Each row is where one point has got to under a steady rotation. How many steps took it there?
The counts run from 0 to 1079.
-13 8 -4 1 -2 -13 16 -14 -10 -22 -26 46 -35 17 6 -31 -9 -19 4 6 -44 38
 34 -14 -1 -2 5 -3 -34 21 18 12 13 20 12 -7 -22 5 7 -34 15
229
-9 15 -48 32 -21 -12 -3 -29 -22 20 8 16 -16 -16 26 13 -21 -4 -7 24 47 17
 5 2 23 0 11 -26 -23 27 24 -2 -16 -6 2 -10 -5 18 17 -5 26
704
14 -8 5 -8 25 -4 -9 -10 -6 -24 -23 28 12 -13 -3 -5 -14 -1 -42 8 -5 13 41
 8 17 -36 7 17 51 2 31 4 -38 -9 -22 19 -7 1 -19 -9 29
645
-28 9 -24 -6 29 -23 -14 -16 -1 22 17 3 20 -39 -25 28 -7 -13 14 11 -20 30
 13 -16 -1 19 18 27 13 -24 15 -6 15 -11 9 35 -27 21 -9 -33 29
659
8 36 -28 26 -1 -16 10 -25 13 -16 7 25 -14 -37 13 10 -35 -18 -18 24 34 19
 -21 13 26 -9 33 -5 -15 6 19 11 -21 -16 -10 19 -25 23 -9 -7 19
572
-16 2 -15 10 -11 -14 -14 -28 -28 -10 13 -27 8 5 -13 28 -6 -31 16 11 10
 22 41 -25 -34 -16 22 -2 30 6 15 -13 8 25 30 3 0 8 -7 -52 0
255
4 19 -3 -8 -2 -52 -1 -14 2 8 -28 -15 46 -28 16 -5 -54 -17 10 21 5 4 25
 -5 -21 -31 -6 -14 21 -14 -4 -5 -10 -28 11 9 -18 30 11 -22 3
413
3 -12 -1 -16 9 -48 1 -19 -19 13 -22 -23 17 0 4 -18 -45 -15 24 10 -16 18
 31 -15 2 -43 -6 7 -8 -23 -10 0 24 -19 15 38 -21 26 7 -12 2
146
-10 17 0 -13 -10 -12 -21 1 6 47 8 3 -22 0 10 -28 4 6 -1 4 0 11 6 28 1 -1
 44 -19 -23 38 15 -5 2 -40 -16 27 7 -4 -9 -36 50
195
-13 18 -3 -3 17 -19 -39 7 1 11 -8 11 -16 -9 48 16 25 30 -23 4 16 31 -14
 10 23 -45 19 4 11 -2 27 2 -19 -31 22 15 26 -15 1 -24 29
556
1 -16 -26 26 16 -20 -2 -2 -40 20 -39 -4 15 -23 51 1 12 12 5 7 0 24 8 9
 -4 -34 7 3 15 3 1 20 -8 -38 15 32 9 20 9 -35 15
420
11 9 -6 -20 29 -29 21 -26 27 -7 18 24 8 -31 -14 26 -18 1 -25 8 15 13 21
 25 41 0 23 3 1 -11 -3 -15 -16 -25 -10 33 -41 13 15 -24 -11
1018
-28 20 5 -4 11 4 5 -34 -4 -25 2 -1 -4 -23 1 -26 -20 8 -8 11 14 20 -10
 -44 -13 -21 43 16 -20 0 46 25 -8 -11 14 21 -37 -14 -37 -8 19
211
-10 -20 -21 11 7 -23 -18 8 -21 -15 -7 66 -3 26 12 5 -15 2 7 24 -18 24 -7
 15 23 -19 15 -24 10 6 33 -1 -31 14 7 -1 8 10 19 -41 26
802
-13 -20 -15 18 8 18 -7 -32 -34 23 11 7 9 -18 -1 -3 4 25 28 -1 11 21 2
 -45 -10 12 38 -18 -5 9 35 11 6 -8 37 22 -24 5 -3 -39 24
81
2 20 -1 -16 -19 5 -17 -14 -11 49 14 -1 -12 5 15 -33 -11 -14 -8 10 -11 26
 -1 21 3 -4 46 -10 -44 19 11 -21 0 -17 29 36 5 -3 -15 -22 40
459
-23 -21 -6 -55 0 -24 -4 -11 -27 7 -2 30 19 26 15 -14 6 5 -18 14 -8 26 24
 9 6 -2 5 17 -12 -6 20 -36 -35 -4 40 9 10 -11 33 -15 -3
894
-32 41 11 -8 -5 -14 -34 -17 3 -17 9 -18 -18 12 12 16 20 -25 -22 -3 7 29
 26 -17 -1 -41 27 19 -4 -7 30 -17 11 17 22 -1 -1 -19 -20 -33 17
119
13 19 -23 2 -15 -25 10 -29 -4 9 10 28 -35 -34 -14 -3 -25 15 13 39 -4 27
 19 -21 6 -2 25 13 -13 -12 5 20 4 -38 1 34 3 22 -14 19 33
303
16 10 1 -17 -14 7 5 -36 -20 28 -12 -5 26 3 50 -11 -25 -16 -13 -2 43 14
 20 7 22 -36 1 -6 18 10 30 -4 -1 -13 25 45 3 7 -8 -24 14
992
16 2 11 5 15 6 -31 -3 -11 -20 -6 -1 -35 -17 16 -3 9 10 -13 14 -20 33 -20
 -30 5 -53 16 -7 25 -2 18 13 -7 -11 37 14 14 -16 -24 -45 29
824
17 -12 -2 -28 -6 -29 -1 -8 6 1 -39 3 -3 -36 -4 -13 -29 -28 -11 1 -28 23
 2 -37 -5 -12 13 -4 -43 -18 -1 -25 7 -30 43 -5 -27 -8 6 -22 3
585
-21 18 -44 16 -4 -1 -11 -38 -37 24 20 -1 -15 -6 20 6 -12 -17 -6 15 30 29
 14 -12 18 7 -3 -9 -30 16 19 -9 -4 19 31 -10 -9 43 13 -1 24
969
-10 0 5 -27 -17 -47 -17 -4 5 -29 23 39 -12 23 -3 13 -23 7 3 29 -8 2 7 3
 7 -43 8 -41 22 9 16 -1 -34 12 8 -2 9 13 23 -31 8
539
-14 31 9 -28 -15 -73 -1 -10 23 -15 -9 26 -8 3 12 19 -6 12 -2 8 -11 2 40
 -11 5 -36 1 -18 -9 -16 7 -5 -3 -15 -2 -10 -7 13 40 -29 -6
407
25 3 -10 -3 24 -31 27 -6 12 4 2 26 -26 -44 4 2 8 32 -7 14 -18 39 0 -17
 17 -2 17 -6 -8 -10 -14 -4 -1 -38 22 15 -14 -17 22 -45 -5
312
18 21 -28 -2 -12 -16 20 -22 11 -5 -10 40 -44 -32 31 14 6 -14 -27 -8 10
 23 -3 -9 29 2 -5 -20 -4 27 8 17 22 -16 -5 4 -2 23 10 -47 15
842
-5 16 0 -38 -32 -40 -12 1 18 33 12 1 -2 -10 -19 10 -32 2 12 39 -31 -2 31
 -20 -10 -32 -4 -30 12 14 3 -3 -16 -21 13 8 -8 -15 12 -38 19
543
-8 12 -53 31 -34 -15 -13 -14 -20 19 1 -12 -9 -32 -5 11 -34 -39 7 35 23
 25 10 -15 -20 7 19 -13 -12 21 13 -12 -7 -4 13 -14 -4 2 -8 -20 27
701
0 -28 -7 14 37 -8 4 -14 -21 9 -19 -33 -25 1 24 4 17 -2 -3 -17 19 45 30
 23 18 -31 24 4 -17 23 -5 16 28 -15 18 32 -15 5 4 -29 -2
864
10 4 -4 -12 15 -4 -4 -4 -10 6 13 -10 -14 13 16 1 6 -22 -13 24 -9 39 12
 57 21 -39 19 20 9 13 -6 10 -12 -8 13 62 16 15 -20 -24 20
21
15 0 5 35 21 -1 -27 -4 -18 -14 -8 -19 -18 -32 21 3 22 9 -40 -4 -28 -1 8
 -18 5 -47 26 -18 -24 2 4 2 -40 -14 15 6 -26 29 -9 -25 24
954
33 3 2 24 2 10 4 -15 -17 12 -20 -9 3 -17 23 -13 -11 -38 0 -8 1 22 12 33
 -20 -5 46 -20 -24 13 -6 -17 6 -12 33 33 -13 30 -15 -47 9
594
19 -26 -2 -36 -19 -34 2 -16 -7 -5 -1 7 -43 11 -5 -7 -23 -15 -15 2 -8 14
 23 -33 22 -42 -19 -34 12 36 -5 0 15 1 9 -9 10 -4 15 -45 7
981
-14 -6 -1 0 29 -37 -13 0 -9 2 -4 -27 0 -13 -21 -22 -6 0 -11 0 -9 16 46
 33 -17 -20 28 -3 20 33 -16 3 -6 -18 -40 20 -20 43 -3 -23 26
773
-1 -16 -8 -17 13 0 -10 -6 -5 22 6 -39 -1 -14 15 18 18 -26 -27 -10 13 30
 14 22 21 -33 19 22 10 21 5 0 11 -20 9 51 -1 -23 -20 -49 19
997
21 4 3 28 25 6 -24 -13 -19 -10 -21 4 -2 -39 27 -5 -4 7 -34 -10 -4 0 7 -6
 11 -46 19 -27 -1 1 13 6 -38 -16 13 5 -25 56 -6 -4 26
952
28 -1 -13 -12 31 -30 23 -12 6 -7 -7 31 -24 -38 6 -2 0 28 0 12 -11 48 -5
 -18 12 1 7 -12 -4 -13 -10 -4 -3 -34 32 7 -8 -13 28 -43 -10
313
-11 -24 -9 -4 24 -27 -19 11 -7 -32 -13 -6 -17 5 8 41 6 -3 0 12 16 31 19
 45 -6 -40 34 -10 7 17 -1 4 -28 -8 30 6 -1 22 2 -17 -16
159
-6 -8 15 -40 2 10 -8 -18 13 21 8 5 5 0 -19 -10 -39 -21 -1 -3 -9 -1 31 2
 7 -13 10 -25 17 40 20 20 17 -3 6 37 -36 32 -24 -38 25
370
32 17 -13 4 7 -27 31 -35 -11 -17 9 24 9 -35 8 -11 -4 23 -8 11 23 19 -3
 -10 2 0 35 8 31 -25 7 -2 -8 -34 -10 49 14 22 1 -32 8
41
-10 -15 -12 18 27 -30 -27 7 -17 -22 -32 -14 5 -10 41 26 10 4 -3 2 22 26
 -12 30 -4 -48 29 -3 12 -1 8 4 -30 -21 21 16 7 18 7 -29 1
423
24 1 -6 -10 10 -23 35 -33 17 -17 16 29 4 -27 -18 23 -25 -7 -9 11 20 15
 16 16 23 3 31 1 20 -6 0 2 1 -21 -17 52 -23 21 -1 -30 -5
1016
